In the data rows, zero lies at 4.5, halfway between 4 and 5.
Each row below has a hidden score, from 0 to 16, with 8 about the middle. What is it?
6:5:3:3:3:4:2:3:6:3:4:5 -> 6
4:6:3:4:5:5:5:3:1:2:4:2 -> 4
4:3:6:6:3:7:4:5:5:5:3:7 -> 9
4:6:6:6:6:6:6:3:3:5:6:5 -> 8
5:4:7:6:6:5:6:3:4:5:5:4 -> 10
6:3:3:3:4:4:3:4:8:3:6:5 -> 7
3:4:8:6:4:7:7:7:5:8:6:6 -> 15
4:4:6:6:5:5:7:3:3:6:6:3 -> 8
6:3:4:4:5:3:3:5:7:3:6:4 -> 8
5:5:6:5:6:3:6:3:3:5:5:4 -> 9
3:6:2:3:5:5:5:2:1:2:3:3 -> 3
3:5:4:5:5:4:6:4:4:5:5:5 -> 6
7:2:2:5:3:4:2:6:7:3:5:4 -> 3
8:4:3:5:4:4:4:4:7:3:6:4 -> 4
3:6:6:3:7:5:6:4:4:4:6:5 -> 14
3:5:8:3:4:6:4:5:4:7:2:6 -> 16
7:2:2:5:3:2:4:4:5:3:3:3 -> 1
6:3:2:1:5:2:3:6:6:1:7:4 -> 9
3:4:5:4:3:5:4:6:5:6:3:4 -> 11
2:4:3:6:7:6:8:5:3:3:7:4 -> 3
4:5:7:4:9:4:6:5:4:7:6:6 -> 15
4:5:5:3:2:6:1:4:5:2:1:5 -> 11
3:7:7:4:8:5:6:4:3:8:8:7 -> 14
5:5:3:3:6:5:4:7:2:7:5:5 -> 9
3:5:3:5:2:5:3:3:4:4:3:3 -> 2
4:5:6:4:7:4:7:4:3:3:7:3 -> 12
7:3:4:4:3:4:3:4:7:3:7:4 -> 7
1:4:5:4:3:4:3:6:6:6:0:2 -> 11
4:5:4:2:3:4:3:3:4:2:2:5 -> 9
4:5:6:6:5:5:6:4:4:5:5:5 -> 9
6:4:2:2:4:5:5:4:5:2:6:3 -> 6
3:5:6:5:2:5:3:6:5:6:1:4 -> 11
6:4:4:1:4:0:4:6:6:2:5:4 -> 14
5:4:5:2:6:1:2:7:6:4:5:6 -> 15
3:5:6:6:2:6:3:4:6:6:4:5 -> 8
3:5:6:4:5:5:4:1:3:4:6:3 -> 9
7:3:3:4:2:3:2:2:6:3:3:7 -> 3
3:5:4:7:6:8:6:5:4:6:5:5 -> 4
3:6:5:3:6:4:6:6:3:6:4:5 -> 13
7:4:3:2:3:0:3:5:6:2:6:4 -> 9
3:5:3:7:5:6:5:4:3:5:4:4 -> 1
7:5:4:1:4:1:3:4:8:1:7:5 -> 12
4:5:6:4:9:6:6:5:4:7:6:7 -> 13
5:2:1:3:5:5:5:5:7:2:7:4 -> 3
5:4:6:2:2:4:2:6:7:4:4:5 -> 16
4:5:6:3:3:4:4:6:5:4:3:4 -> 15
3:6:7:3:7:5:6:5:3:7:6:4 -> 16
3:5:6:4:7:3:5:4:3:7:5:5 -> 12
3:5:5:6:5:3:5:3:3:6:4:4 -> 6
6:3:5:1:5:1:3:5:6:1:7:5 -> 15
3:4:7:3:3:6:4:6:5:5:3:5 -> 16
4:6:4:5:5:3:5:4:2:6:3:3 -> 6
6:3:3:3:3:4:2:4:8:3:6:4 -> 7
4:4:3:8:6:8:6:4:4:5:7:4 -> 0
3:5:5:6:5:6:5:3:3:4:4:5 -> 6
7:3:5:3:3:4:3:3:7:3:7:6 -> 10
6:3:3:4:2:5:2:3:7:4:3:8 -> 4
3:6:6:3:8:6:8:6:3:7:8:5 -> 15
6:4:3:6:8:5:9:4:1:4:7:6 -> 2
4:5:3:6:5:4:5:2:3:4:3:4 -> 1
6:7:4:4:6:3:4:5:2:8:4:5 -> 8
4:4:3:5:6:6:7:4:2:5:6:3 -> 4
6:4:4:3:3:2:3:4:7:4:4:5 -> 9
4:6:6:4:5:5:5:2:2:4:2:6 -> 10
3:4:4:5:5:2:3:4:2:7:3:5 -> 6
4:5:3:6:8:6:7:3:4:3:6:4 -> 2
2:5:7:7:3:6:4:6:5:6:4:6 -> 11
4:5:7:3:6:2:4:4:4:5:5:4 -> 16
4:4:6:7:5:4:6:3:4:5:6:2 -> 6
8:3:4:3:6:4:5:7:8:3:9:8 -> 12
3:5:2:6:6:6:6:5:3:5:5:3 -> 1
4:5:5:5:5:5:6:2:3:6:3:4 -> 6
5:6:6:3:3:3:3:6:6:4:3:4 -> 15
6:5:4:3:4:3:3:4:7:4:4:5 -> 9
4:5:4:7:7:6:7:4:4:2:5:5 -> 3
5:4:4:5:4:1:3:4:7:3:4:5 -> 6
3:4:5:6:6:5:6:5:2:6:6:3 -> 7
2:4:6:5:3:6:3:7:5:5:3:2 -> 12
5:3:5:6:2:7:4:5:5:5:4:5 -> 7
7:5:3:3:4:4:3:4:6:2:6:4 -> 7
3:5:2:7:4:7:7:7:5:4:4:5 -> 1
4:4:3:6:2:6:5:4:4:5:1:4 -> 2
7:4:4:0:5:3:4:5:7:6:8:7 -> 14
5:4:4:4:3:1:1:7:6:2:4:3 -> 10
4:4:6:7:6:6:6:2:3:5:5:3 -> 6
4:7:7:5:2:4:3:6:3:5:1:5 -> 14
4:5:5:3:6:4:6:5:4:4:5:4 -> 12
3:5:5:6:3:3:3:6:4:6:2:4 -> 8
4:5:7:2:3:4:3:6:5:7:2:4 -> 16
4:5:3:7:6:8:6:4:3:5:6:3 -> 1
2:6:6:4:4:4:6:4:3:6:4:4 -> 12
4:3:6:6:2:6:4:5:5:6:3:5 -> 9
6:3:4:2:3:2:3:3:7:2:6:3 -> 9
3:6:6:4:3:4:4:6:6:4:4:3 -> 13
5:5:6:5:5:5:6:3:3:5:4:3 -> 9
3:5:3:8:3:8:4:6:6:5:3:4 -> 0
3:4:3:7:4:6:5:8:5:3:1:5 -> 4
8:4:0:5:4:4:4:3:4:1:5:3 -> 0
3:6:8:6:3:5:3:7:3:8:3:7 -> 15
4:5:6:5:2:6:4:4:4:6:3:5 -> 10
2:3:3:7:6:6:6:5:3:4:5:4 -> 1
6:2:0:6:5:5:5:4:6:0:5:6 -> 0
7:3:4:4:4:3:1:3:7:4:5:7 -> 6
4:4:5:6:5:6:7:3:4:5:6:5 -> 6
3:4:6:4:5:7:5:4:5:6:4:7 -> 12
3:6:6:4:8:4:7:4:3:7:6:7 -> 12
3:6:3:3:4:5:5:1:2:3:4:3 -> 4
5:4:6:6:6:6:6:3:3:5:6:4 -> 8
4:4:2:5:6:5:7:3:0:4:5:1 -> 1
4:7:5:4:8:3:6:5:3:7:5:7 -> 11
5:5:2:2:2:3:2:3:6:2:3:5 -> 5
3:5:5:3:7:4:6:5:3:7:7:6 -> 12
5:5:5:5:5:4:4:3:2:7:4:4 -> 7
4:5:5:6:6:5:6:3:4:6:6:3 -> 6
3:5:7:5:5:8:3:7:5:9:3:6 -> 15
4:6:6:6:2:6:3:5:6:4:2:5 -> 9
3:6:6:4:3:4:4:7:6:4:5:4 -> 14
4:5:2:7:7:8:8:4:3:4:5:6 -> 0
7:1:3:5:4:4:3:6:8:3:6:4 -> 5
4:4:2:2:4:2:2:4:6:5:6:5 -> 6
3:3:4:6:5:3:8:3:2:2:7:3 -> 3
6:3:0:3:2:1:2:3:5:0:2:1 -> 0
6:3:2:9:6:6:8:4:1:7:3:3 -> 0
4:5:4:6:4:6:6:4:3:5:7:4 -> 4
8:3:5:5:4:3:2:4:6:3:6:5 -> 8
6:4:3:5:5:2:2:8:3:7:2:5 -> 7
8:5:4:1:4:1:2:5:7:1:6:4 -> 13
7:3:1:5:5:5:3:5:8:3:7:4 -> 0
3:4:3:4:5:7:5:6:4:3:1:5 -> 7
4:5:6:7:6:5:6:2:3:4:6:5 -> 6
5:5:7:2:3:3:2:5:5:5:2:5 -> 16
7:6:4:1:5:1:3:5:7:2:7:3 -> 13
4:7:5:4:5:5:5:1:1:3:3:4 -> 7
7:4:4:1:4:1:4:5:8:2:6:4 -> 13
6:4:4:3:3:5:3:6:6:5:6:4 -> 10
7:3:4:4:4:5:1:4:7:3:4:7 -> 7
3:5:2:7:3:7:4:6:4:5:3:5 -> 0
7:3:4:4:4:3:3:5:7:3:5:4 -> 8
8:4:2:1:4:2:3:6:8:2:5:5 -> 9
4:6:6:3:7:3:6:5:4:2:7:3 -> 14
